One turn sends every row of this set to another row. A few are shown first. Where does it send the rows asked after them?
Puna: [ -7   2 -44  -5 -11 -19  -9   6  -8  16   9   3  25   9   8]
lig: [ -6   4 -40  12   3 -11 -26   0  -7  16  12 -22  28  12  -1]
Poseg: [-13 -31 -18  51 -18   0  14 -24 -23  -8 -23  16  11  38 -12]
Dapib: [  5  -3 -48  45   6  17  31 -26  17 -11  -2  10  -3  39   7]
ziv: [-11 -32 -22  26 -18 -18 -13 -25 -17  -8 -21  37  19  37  14]
zulug: [-10  21 -44  16  10 -12 -25  -4  -6   9   5  -5  22   3 -13]
dimu: [  5 -29 -17  37 -22 -13 -26 -27  -7 -23 -16   8  25  18  13]
Kizo: [  3 -25 -17  56 -20   6  -1 -23 -13 -19 -19 -14  20  18 -14]
saz: [ -8 -20 -44  38   6  12  38 -32  10 -11  -5  26   8  42  -2]
mus: [-20 -11 -36  39  -9   9  21  -5 -23  13 -16  -1  13  29 -33]
lopeg: [-23   2 -52   9  -3  -4  -1   5 -18  26  -9   9  21  22 -20]
kodaz: [ -6   3 -23  36   4 -11 -11  -9 -18   9  -1 -28   0  21 -30]
fene: [  6   0 -53  20   7   0   6 -26  24  -9   2  29   4  36  30]
Sode: [  2 -23 -11  58  -9   1   0 -24 -14 -13  -1 -27  15  26  -8]
Vobe: [-12 -11 -46  31   8  15  31 -32  10   1  12  20   4  53  -6]
giso: [ -4  -4 -37  41 -11  11   1  -4 -11   3 -10 -27  23   8 -31]
raf: [  1  12 -64  16  12   5  11 -15  23   3   5  17   5  32  17]
dar: [-17 -10 -42   0  -8 -20 -22  -7 -13  14 -12  33  25  27   9]
ruro: [-10 -14 -46  16   7   1  13 -35  14  -1  13  37   9  52  13]
sime: [-15  -3 -55  19  12  12  25 -24  11  10  16  20   8  48  -7]
Lovo: [  0 -11 -36   9 -14 -18 -40 -12  -3  -3  -8   8  33   8  14]
zuf: [-12  -5 -57  27  13  14  38 -20  11   3   1  18  10  35 -12]
gef: [-14  -5 -55  10  12   4  14 -25  15   9  17  30  11  48   6]
fivo: [  8  -9 -43  39   3   7  17 -33  20 -17  -3  24  -1  42  25]
kasa: [ -9 -19 -41  29   5   7  24 -38  12  -6  10  31   5  55   6]
voru: [ -6   5 -48  12  -7  -4 -23   3  -6  12  -4 -13  31   2 -13]
safas: [ -2  -6 -19  16   1 -34 -42 -17 -11   1  -1   0   7  24   6]
zaduv: [ -6 -22 -43  26   5  -1  23 -35  14 -14  -4  40  12  42  15]
Fogap: [  1 -21 -24   7 -21 -28 -17 -14  -7  -7   0  21  23  18  30]
zapab: [ -7   7 -31  14   7 -24 -31  -4 -13  16   3 -16   6  18 -14]
dogi: [ -9 -10 -56   8  10  -5  12 -26  16  -2   1  40  16  36  17]
rab: [  0  -8 -12  65  -2   0   0 -31 -14 -22 -10  -8   8  19 -18]
mok: [ -1 -15  -7  51  -3 -13 -11 -23 -19  -9  -8 -20  -3  29 -20]
Pagi: [  2 -21  -4  39  -5 -28 -28 -29 -15 -13  -8  -2   1  32   2]
Nozad: [ -1 -20 -18  48 -21   4  29 -12 -18  -6  -5 -15  11  20 -16]
kotod: [  3 -14 -10  47  -6 -18 -25 -38  -8 -28  -9  15  15  20  11]
Fot: [ -3   4 -30  17   4 -26 -41 -21  -4  -9   0  18  22  11  15]
dila: [-13   0 -64  10  15   4  23 -16  14   8   5  27  15  31   0]
Vul: [ -6  -3 -31  39   0   5  -2  -6 -13   9   7 -38  20  16 -21]
ton: [  4 -29  -8  41 -12 -17 -24 -31 -10 -18  -2  -6  21  28  19]
kizak: [  4 -35  -8  40 -28 -14   7 -25 -14 -21  -8  10  14  27  15]
Gik: [  1  10 -60  31  11  17  27 -15  19   2   4   6   0  33   3]
Tati: [ -7  13 -33  46   7   5   0 -10 -13   1   0 -20  13   9 -33]
Zed: [ -8   2 -41  21 -11   1  19   8 -14  16   5 -20  18  10 -20]
konin: [  0 -13 -26  13  -3 -25 -40 -16  -5  -2   7  -2  27  19  24]

Poseg goes to ziv
ruro goes to gef
giso goes to Kizo
And these:
kizak goes to Fogap
fene goes to raf
Pagi goes to safas
lig goes to Vul
rab goes to kotod
zaduv goes to dogi

One turn sends every row of this set to another row. A few are shown first. Where does it send the rows asked after them?
lokot: [-20 -17   6  12  18 -25  17  21   4  -4  43  17   2  -1  16  16 -21 -15
  -5  -2]
Tuvo: [-21  16 -22 -13 -20  10  30   4  -4 -10 -14 -12 -14 -26  14  -1   3  28
  -8   5]
vosan: [-13  -1 -22 -47  22   0  39  -9   3  -3   5   0  14   0  21   0  -1 -14
   5 -23]
gaf: [ -4   3  -8   4  -9  -9  -6   2  -4  -3   5 -23  -2   4 -41 -10 -25  -2
  -1 -16]
Kasu: [  0  -8  -9   5   4 -19  20   7  -8   0  10 -50  -6  -9  29 -14 -13  -3
   5   9]
voges: [ -3  -1  12  -5   4 -18   7 -14  23 -24  16   5 -15   1  33   2  11 -10
  10 -26]
rimo: [  5  15 -17 -29   4  17  43 -17  23  -8 -13   4 -20  13 -10  -7  -4 -11
   4  12]
Pez: [-16 -18  -8   8   7  15 -16  -1  -1   8  32  -7   4  23  -5 -14   2 -25
   9 -13]
los: [ -2  -2 -11   2   6  -2  19   3   7  -1   6  23  -7   6  43  33 -29  -3
   9  18]
fuz: [-18  11   0 -29  26 -22  28   2  -9  -7  18  -5   0 -13  -6   2 -23   9
  17 -32]
gegap: [ -3  14 -13  -1  14   1  19   9 -15  -2  11 -30  -9   1   5  19  27   1
  -4  32]
mif: [  4 -10 -14  11   4  19   6   4  -7   0   8  41   0   4  -4  32  -1  -7
   1   9]
Lamu: [  2   1 -16 -10  44  20   5   6 -24  -6   4  -5  20   4  10   4 -15   3
  16  13]
migor: [-11  13  -4  30   2   5  21  22  -8  20   3  19   2 -14 -23  -2 -19  19
  -8   5]
tezar: [-29  20 -20 -16  12   5  13   5   6 -30  30 -26 -12 -10   3   1   2  22
  -9 -19]
Las: [-25 -21  -1  20  12  18   3   2  16  19  28 -11 -10  18 -21 -11  -1 -18
   1   1]
Duves: [-36 -20  -1  10 -15 -23  -2  14 -10  -6  10 -11 -11 -24   4 -12  12 -18
   4 -11]
zal: [-22  -2 -13  -4 -30   7  -4  -7  16  10  13 -10 -22  -7  -1  16  -3 -18
  -1  29]
fimad: [-24   2 -10   6  15  36  16   7   3  -1   8  27  -2  -8  45  -3   0  -7
 -16  -7]
Digaf: [-29  -8 -17   4  -3  11  55   6   4  -2   2  -6  -7 -11  -1 -22   7   7
  -6 -38]
Soboz: [ 11   9 -10  20   4  -7  14  36   7  -3  -3  -5 -35  -4   8   5 -16  12
 -22  12]
fitev: [ -9 -33  18 -14  19 -10  29 -10   9   7  14  18   2 -14   1   2 -25 -16
  11 -19]
rudo: [ -9   6 -19 -10 -31  17  13 -15   0   1 -24  -1  -3  -4   2 -23   2   4
 -20   6]
vizef: [-10   3 -20 -26  10  -1  47  36   6  -7  11 -12 -18 -24  23   3 -18   6
 -14  14]
kam: [ -2 -15 -25   9  12  26  32  -3 -12  23 -13   0  12  -1  11 -25 -17 -16
   9  10]
Resa: [-14   0  -3   2   9   7  35   4   8  -5  15  24  -5   3 -20  20  -5  -4
 -37  25]
kun: [ -3 -15 -27   2  23  19  34  25  -9  23   2 -12   8 -15 -23 -15 -16 -15
 -11  -3]
pog: [-11   0 -10   3   9   3  18   2  -2   3  15 -33  -4   4 -39  19   8  -7
  11  19]
Kuvuk: [-13 -17   4  27 -13 -17  16  -7  23  -6   9  12 -15  -2  -6 -20   2 -21
  24 -11]
Sed: [ -1   7   4  25   0   1  -2  20   3   1  -6 -20   3 -23  22 -17  15   3
 -12 -21]
pako: [-11   8 -13   6  26 -22  10  11   9  -6   8  11 -19   1  13  39   0  -8
  19 -18]
sodoz: [-34  -2 -16 -36   7   5  10   5   8 -27  36  -8 -18  -9  -6  12  -2   5
 -16 -11]
tuf: [ 24  19   4 -17  14   2  31 -12  11  14  13  -9   1   7 -23  -2 -28   1
 -19  -3]
Kitup: [-11   3  -9 -18  11  -7   4   2   3  -3  11  44 -12   8   0  -8 -29 -10
   8 -32]
zil: [-14   3  -9  -3 -28 -23  14   0  -7 -21  17  32   1   3  26 -12 -10  -8
  20  -6]
Lipa: [-11   5 -12  -8   6  45  15   2  -3   0   8  20  -8   0  41 -15 -25  -6
  -8   9]
mupig: [  9  -2 -36 -42  11  -3  14   2 -11   6  14 -12 -14  17   5 -25 -13 -21
   3  -3]
sigav: [  9   8  -2  23  13  13  25 -22   6  15  -6  14  -3  14  21 -17  15  -7
   0  17]
buv: [  0  14  -6   3   6 -20  25   3  11   0   4 -12  -5   5  16 -54  -2 -13
  -5  17]

rimo goes to migor
pako goes to zil
mupig goes to Resa
And these:
kam goes to pog
lokot goes to voges
zal goes to Digaf
Soboz goes to buv
fuz goes to los
Lipa goes to Las
sigav goes to gaf
gegap goes to rudo
fimad goes to Pez
vosan goes to mif

One turn sends every row of this set to another row. A few are shown first. Where does it send the rows asked after them?
mek: [-22   3 -10  -4  11 -64 -30  17  20  14   0  28   5  -7   6 -17 -17   0
 -47  15  37   6 -34 -10]
dukek: [ 11 -22   3  -4  22 -59 -40  -6  21 -11 -24  21   6  -1  -7  -3 -12  -6
  -4  10   3 -12 -46  -1]
kozin: [  0  -1 -26   8 -12 -22  -9   2   3  10 -16  32  16  -7   6 -23  -9  22
 -49  21  28 -18 -42 -17]
viz: [ -2  -7   2  -2   6  -3 -48  51   8  13   1  15  29 -10  -8 -17 -25 -12
 -12  12  16   4 -48 -22]
nub: [-24  -1 -22 -22   9 -15 -22 -24  23  32 -21  13  22 -17 -10 -15   0 -22
 -25  21  43   1 -41   9]
pif: [-30  17   2 -14   7 -47 -17  33   4   4   0  26  45   4  -4   3  27  15
 -19  -1  22 -13 -17  10]
Bar: [-45  -2 -19  19  -5  -3 -15  14   8   3   0  20   7 -24  17  -7 -11  17
 -37  11  20 -21 -27  -2]
Pefur: [ -1  -8   4  -9   1 -41 -21  16   9  18  -2  11   9 -17  -7 -16  17  31
 -57   7  18   3 -11  -2]
Gilap: [-31 -18 -22  10  -4  -6  -1 -12  10  14 -15  27  23 -14  25 -11  -8  -2
  -6  23  27   6   3   7]
terab: [-32  -9 -21  -4  18 -16 -14   7  26  12 -47  12  21  17   4  17 -11   1
  -1   4  32  14 -41 -11]
Pinap: [-18   9   5  -1  46 -25 -35  34   1  33  30  11   7 -13 -22  -2   5  -2
   5  -4  13 -11 -22  -7]
Tagos: [-19   6  15  17  14   0 -34 -27  18  46   8  17  20  -3  -2 -14  27   4
 -10  -2  33   6 -21   5]
dutet: [-12  -9   7   7  14  21 -19 -15  13  25  -5  23  19 -23 -17 -13  15  -5
 -38  21  22  13 -14   6]
sikeg: [-18   0  -4   5  15 -46 -29   7  20   4  -6   0  29 -13  -8 -11 -20  -3
 -42  10  16 -26 -64  -5]
Sifoz: [  1   9  -8   6  34 -34 -22   9  23  -7 -33  33  23 -15   0   1 -32 -26
 -11  23  18 -13 -33  -7]
zuga: [ -3  -7   5 -12   9 -41  -1  14  15   2 -14  12  39  -7 -12  -7  15 -23
 -24  13  -8 -16  -2   3]
Pevik: [-17  11  22  -1  25 -27 -25  14   5  18  22  30  33   8 -15  -2  34  -3
  -4  17  25   6 -16  23]
fadu: [-14   1 -11  -9  14 -19 -26  12   7   7   2  34  16  -1   8  -9 -10   7
  44   8  20  37 -27  -2]
ruz: [ -5 -16 -16 -25  22 -22  11 -12  25  23  -7  19   3   1 -23 -12 -12  15
 -22  25  17 -25  -2   3]
Kebu: [  7 -23 -20  -1   8  -9  -8  13  15 -11 -29  24   9 -11  26  -2 -21  11
 -18   8  12 -27 -23  15]
nev: [-17   3  -3 -19  30 -39 -37  25  10  26  15  23 -12  -9 -22 -40  14  15
   8  -9  18   4 -32  -8]
rete: [-50   8  -4 -14  13 -24 -17  10   0  21  14  41  28   5  -7   2  19  32
  -9   5  14   2   3  -8]
vel: [-20 -25  16   5   9  16 -24   0  13  39 -11  18   6 -20 -18  18  15   6
   3  13  15   8 -10  -5]
rin: [  2  17 -13 -16   0 -33 -19  -6 -15  -3  10  12  29 -35   1 -21   5   9
  -9  -6   7 -25 -25 -24]
tev: [  1 -12  -7  20   4  -2 -26   0  -1   1 -35  37  10 -17  -7   3 -17   9
   5  34   9 -38 -26  -5]
zataf: [ -6  -9   1   6  -1 -15 -26 -21   9  32 -12  12  33   3  19  -8 -22  12
  36   4  32 -13 -38   8]
borad: [ -7   3  15   3  31 -25 -10  31  20  10  -4  41  12  -9  -5 -20  36  20
  30   2  16   8 -37   3]
puzat: [  8   3  -2   6  39 -29 -15  31  34  20   0  38  -7  -2 -14 -34   1   7
  11  -4   9  -2 -50 -21]
Pek: [-36   7   6   1  -5 -23 -20 -15   7  29   2  27  34   6 -30  -7  29  11
 -12  -5  12 -15  -7 -29]
sonak: [-12  -9  15  13   1  -9 -23   4  33  43  -1  33  23   5   6 -33   3  31
  33   1  30  -9 -28   0]
sodud: [-15  -4 -20  -1   9   4 -28   4  20  14   6  22  23   9   3 -16 -41  31
   0  -1  35  -6 -62  -7]
Turu: [ 19   9  -1  10  26 -21  -7  42  -5   5 -17  27  16 -10   1  -5  -7  28
  -3  -8   7 -15 -28 -31]
mumo: [ -5  20   6  -1  13 -50 -43  12  13  -6  -1  35  24  13 -24  -6  -3  13
  -5   2   7 -16 -57 -29]
seba: [ -8 -10   6   3 -12 -30 -41  -4  11  22  -4  17  20   4 -14 -11  -4  -8
  49   4  21  11 -30 -10]
Lem: [-12 -32  11 -23 -11   1 -23   1  22  39 -24  17   3 -10 -16 -18  13  26
   4   9  27  10 -21   8]
bevo: [-17 -15  -4   6  33   0 -33  12  19  18 -18  23  -2 -13  -5  -2 -24 -15
  27  15  23 -29 -53   3]

sodud goes to Turu
rin goes to ruz
kozin goes to Kebu
And these:
mek goes to Bar
fadu goes to Pinap
seba goes to nev
bevo goes to mumo
pif goes to dutet
Tagos goes to sonak

One turn sends every row of this set to another row. A few are shown first. Where does it send the rows asked after them?
Kinas: [ 18 -10 -17  11 -20  26   2   9  21  26 -19   4   5  19  14   8  22 -26
  26   3 -20  -5  27]
Gevoz: [ -9  -3 -23 -23  -1  17 -13  -5  24   3 -28   2 -22 -13 -11  11  17  12
  26  -8   6  13   3]
ronef: [-22  15   4   4  18  31   4  33   3 -15  14  26  17 -23   7  -2   9 -24
   5   4  11  13 -20]
bir: [-17   5   3   5   1  18  -9  24 -36 -25  21   7  -1  10  -3  -4  35 -20
  37   1   0  12 -20]
fut: [ -4  -4 -20 -24   5  16 -21 -18  12  -2 -31   2 -16 -12 -16  -3  30  12
  39   0   7   6   7]
Deta: [-21   5  -1   1  25  46  -3  32  -1  -7  19  18  13 -25   7  -8  18 -21
   7  -3  12  22 -16]
Zaf: [-31  15  -1  -2   3  14   1  27  -6 -23   2  26   1 -25  -5 -25  -7 -30
  16  -4  16  21   0]
nef: [ 23  -7 -18   7   2  21  -3   7  25  29 -27  19  16   6  10  -9  26 -30
  23  13 -11 -16  31]
pak: [ 25   8 -14  10 -22  14 -20 -22  -3  10  -6  26   9   3  37 -18  -4 -21
  12  25  -3  -7   0]
dedez: [ -2  -1 -24 -21   5  23 -16  -4  16   2 -22   4 -17  -3  -4  21  31  14
  27 -10   7   5  -8]
pum: [ 27  -9 -12  14 -16  24   0  -3  17  32 -26   8  12  12   8 -12  24 -23
  32  17 -14  -1  25]
Vode: [ 11   5 -15 -31   0   9  11  -1 -44 -14 -23  11  17 -10  36 -22  20 -23
  -3   7  12   9   5]
kufa: [  5  -6 -16  -1 -22   1 -22 -11  10  -7   2   5  -3   5  29   3  -8 -40
  14  20 -27  -6  23]
pap: [-14  13   7   6  21  34  -7  19 -18 -24  16  22  26 -10   6  -9  36 -19
  27  12   7   2 -23]
tikir: [-15   3   5   1  24  47 -13  17 -24 -17  19  16  18 -13   5 -19  41 -18
  27   2   8  11 -16]
mepef: [ 15  -6 -21   5 -13  24  -6   4  14  14 -24  15  12  16  16  -4  27 -28
  33  -2 -14 -21  39]
Por: [ 21  -4 -24   8 -12  14   3  18  22  34 -27  17  -1  13  10  -1  14 -28
  16   1  -7  -6  27]
Pemu: [ 21  -3 -21   8 -23  18  -2   2   9  27 -31  18   0  15   9 -19  15 -24
  32   0  -5  -8  33]
vofi: [-21   3  11   2   8   4  -2  15 -14 -14   1  12   1 -24 -21 -38   7 -30
  30  22   7  32  -3]
Narer: [ 26  -5 -24   3   7 -11 -25   4   1  19   2  20  -6   9  24   1  12 -37
   1  29 -14 -12   1]
zuz: [-32   6  -5  -7  10  32  -4  28  -9 -16   8  20  -2 -26  -1 -27   1 -26
  13 -16  16  26   4]
fugir: [  8  -1 -20 -33   6   3  15  21 -33  -8 -11   0   4  -1  35   7  23 -29
 -16   3   1  14   0]
mudo: [  1  -8  -7 -34  -4   7   7  -7 -38 -28 -15 -11  16  -8  29 -14  24 -31
  10  15  -9  15  18]
Kup: [-16  -4   8   7   4   4  -2  26 -20  -6  16  -4 -11  -3 -19 -10  21 -27
  29  21  -3  37 -20]
gutog: [ -3   3 -21 -23  10  28 -21 -16  16  -3 -30  13  -4 -13  -4   1  31  17
  32  -6  13  -3   0]
luto: [  3  -8 -17 -19  15  19 -17 -10  21  11 -24  -2 -11 -10 -14  12  37  14
  30  10   2  11  -9]
lofi: [-21  -3   6  -4  15  21  -9  16 -16  -8   4   9  -1 -28 -17 -44  11 -28
  26   9  10  36   3]
mamil: [ 26   7 -26   6 -14  -1 -21  -1 -11  15  -2  28  -9  16  34  -6   1 -26
   3  12  -2 -14  -2]
mos: [ 17  -2  -4 -23   3  14  20  -2 -24   1 -20  -3  22 -21  32 -15  13 -22
 -10  28   3  31  -4]
Lek: [  2  -6 -10 -28 -16  10  21   5 -26 -12 -11 -15   4  -7  33   2   6 -28
  -7   8  -7  33   6]
pani: [ 13 -13  -6 -31  20   5  11   5 -26  -8 -11 -10  21 -13  27  -1  35 -33
  -5  30 -11  16   2]
gozov: [-15 -11   5   1  11  20  -6  27 -19   3  19  -5 -13 -12 -18 -20  24 -25
  25  12   0  44 -14]
nur: [ -2  -2 -16 -20  15  26 -13 -12  31   9 -30   7  -5 -22  -9   8  24  14
  23   7   8  11  -5]
Fifi: [ 14  -9 -17  -4   2 -10 -31 -10   2  -1  -1  14   2   4  22 -10  11 -43
  16  31 -22 -18  22]
Lamo: [ 16  -1  -9   9 -22  15 -15 -18  16   9   0   9   8  -2  34   0 -12 -30
   8  31 -19   6   4]
Ligu: [-18  -4  -2  -1   5  32 -13  25 -36 -16  23   1  -8   3  -4 -13  36 -20
  32  -8   3  23 -14]

gutog goes to nur
Pemu goes to pum
kufa goes to Fifi
And these:
Kup goes to bir
zuz goes to lofi
Vode goes to mos

